Small tables with named rows and columns. After each table, cells are looked up by row and column.

Table Duv
columns: Nedo, Boti, Fav, Tafuza, Sovo, Visopo, Simineg, Vazegub
Zete: [8855, 4094, 3090, 5391, -1623, -5223, -1802, 241]
Semigom: [2275, 2217, 2116, 2225, 1851, 2054, 2357, 2132]
Der: [558, -5415, 1334, 5000, 9697, 7458, 366, -3106]
Kug: [3925, 840, 801, 2402, 1161, 2202, 3496, 1802]
Gizefas: [2143, 2160, 2159, 2147, 2127, 2172, 2209, 2158]
Kapasib: [2126, 1742, 1971, 1669, 2812, 2597, 2005, 2028]
Kedote: [1191, 4850, 1926, 757, 1959, 3110, 2589, 3534]
Butev: [2121, 2172, 2212, 2214, 2105, 2121, 2180, 2144]
Sugumis: [1758, 3152, 3448, 3293, 2547, 837, 466, 3125]
Gik: [2295, 2228, 2242, 2306, 1911, 1892, 2146, 2108]

Der, Sovo -> 9697
Semigom, Vazegub -> 2132
Gik, Visopo -> 1892
Butev, Visopo -> 2121
Sugumis, Boti -> 3152
Kapasib, Visopo -> 2597
Kug, Tafuza -> 2402
Kapasib, Boti -> 1742
Sugumis, Vazegub -> 3125
Butev, Boti -> 2172
Kapasib, Fav -> 1971
Gik, Tafuza -> 2306
Kedote, Tafuza -> 757
Der, Tafuza -> 5000
Gizefas, Sovo -> 2127
Row with the largest Boti: Kedote

Mes =
,Gunaf,Doro,Donabi,Sis
Zala,137,99,66,227
Dilabi,168,118,86,73
Bubet,115,156,43,144
Numel,174,99,97,78
Kovako,98,42,110,142
Daz,155,158,54,110
Mikedim,103,40,112,138
Ruk,112,107,61,204
Pip,52,62,91,140
Foz,166,61,96,208

Daz, Gunaf => 155
Numel, Donabi => 97
Dilabi, Donabi => 86
Kovako, Doro => 42
Ruk, Donabi => 61
Zala, Doro => 99
Ruk, Sis => 204
Kovako, Donabi => 110
Bubet, Gunaf => 115
Pip, Doro => 62
Foz, Doro => 61
Pip, Gunaf => 52
Ruk, Doro => 107
Numel, Sis => 78
Bubet, Sis => 144
Kovako, Gunaf => 98
Zala, Sis => 227
Mikedim, Gunaf => 103
Row with the largest Doro: Daz

Table Bal
|  | Buzufi | Zanaf | Pem | Zageg | Savinu |
|---|---|---|---|---|---|
| Kaleku | 0.40 | 0.42 | 0.41 | 0.43 | 0.41 |
| Gan | 0.04 | 0.79 | 0.08 | 0.34 | 0.82 |
| Zoda | 0.29 | 0.46 | 0.35 | 0.37 | 0.56 |
| Rosika | 0.34 | 0.38 | 0.42 | 0.40 | 0.49 |
| Zir | 0.36 | 0.40 | 0.40 | 0.40 | 0.44 |
| Ketipe | 0.37 | 0.39 | 0.41 | 0.41 | 0.44 |
| Fakivol | 0.41 | 0.42 | 0.41 | 0.42 | 0.42 |
| Potim | 0.34 | 0.40 | 0.40 | 0.41 | 0.46 |

What is the Pem of Zir in Bal?
0.40
What is the Zanaf of Fakivol in Bal?
0.42
What is the Zanaf of Potim in Bal?
0.40
What is the Zanaf of Zir in Bal?
0.40
What is the Savinu of Ketipe in Bal?
0.44
What is the Buzufi of Zir in Bal?
0.36
What is the Zageg of Rosika in Bal?
0.40
What is the Savinu of Gan in Bal?
0.82
What is the Buzufi of Fakivol in Bal?
0.41
What is the Buzufi of Rosika in Bal?
0.34
What is the Pem of Zoda in Bal?
0.35
What is the Savinu of Fakivol in Bal?
0.42

Mugaru
            Rik   Fakoz    Pufu  Vifosi    Naro   Zuteg     Bib     Los  Kekuvit
Vanesug  33.910  41.648  45.582  36.193  27.023  19.896  27.125  34.365   37.076
Nemotan  35.984  35.887  38.633  34.646  30.509  33.429  33.229  33.313   34.576
Dutezig  33.579  41.797  62.815  31.146   2.099   3.126   6.070  14.518   27.171
Vati     36.078  33.872  33.679  35.557  35.534  36.335  35.490  34.365   35.528
Nivoz    44.313  33.022  25.638  28.880  27.643  75.526  45.391  34.176   32.490
Noke     27.012  40.679  31.677  31.506  43.660  42.415  33.945  39.150   30.103
Kega     35.468  31.899  43.723  42.251  31.973  39.440  37.501  29.376   32.806
Sul      29.744  47.713  37.446  45.774  48.541  24.894  39.497  51.899   47.743
Nebeg    63.674  29.781  24.389  52.662  56.954  51.259  51.022  39.959   58.211
Gol      26.981  43.162  35.489  38.996  44.554  33.744  35.691  43.364   37.206
Pef      44.734  32.814  25.527  28.819  27.158  75.953  45.553  34.025   32.612
Lufiped  34.002  34.843  35.439  35.447  34.703  34.191  34.540  34.546   34.592
Dasagi   34.737  35.864  38.592  36.199  32.992  33.140  34.247  34.263   34.852
Bomut    33.245  36.547  32.213  35.233  40.064  39.731  35.490  36.555   34.529

What is the Pufu of Nemotan in Mugaru?
38.633
What is the Naro of Gol in Mugaru?
44.554
What is the Pufu of Kega in Mugaru?
43.723
What is the Pufu of Dutezig in Mugaru?
62.815
What is the Fakoz of Dasagi in Mugaru?
35.864
What is the Rik of Vati in Mugaru?
36.078
What is the Kekuvit of Nebeg in Mugaru?
58.211
What is the Vifosi of Nemotan in Mugaru?
34.646
What is the Naro of Nivoz in Mugaru?
27.643
What is the Los of Nemotan in Mugaru?
33.313
What is the Vifosi of Kega in Mugaru?
42.251
What is the Vifosi of Nivoz in Mugaru?
28.880
What is the Los of Noke in Mugaru?
39.150
What is the Bib of Dutezig in Mugaru?
6.070
What is the Bib of Vanesug in Mugaru?
27.125
What is the Naro of Vanesug in Mugaru?
27.023
What is the Fakoz of Nemotan in Mugaru?
35.887
What is the Kekuvit of Nivoz in Mugaru?
32.490

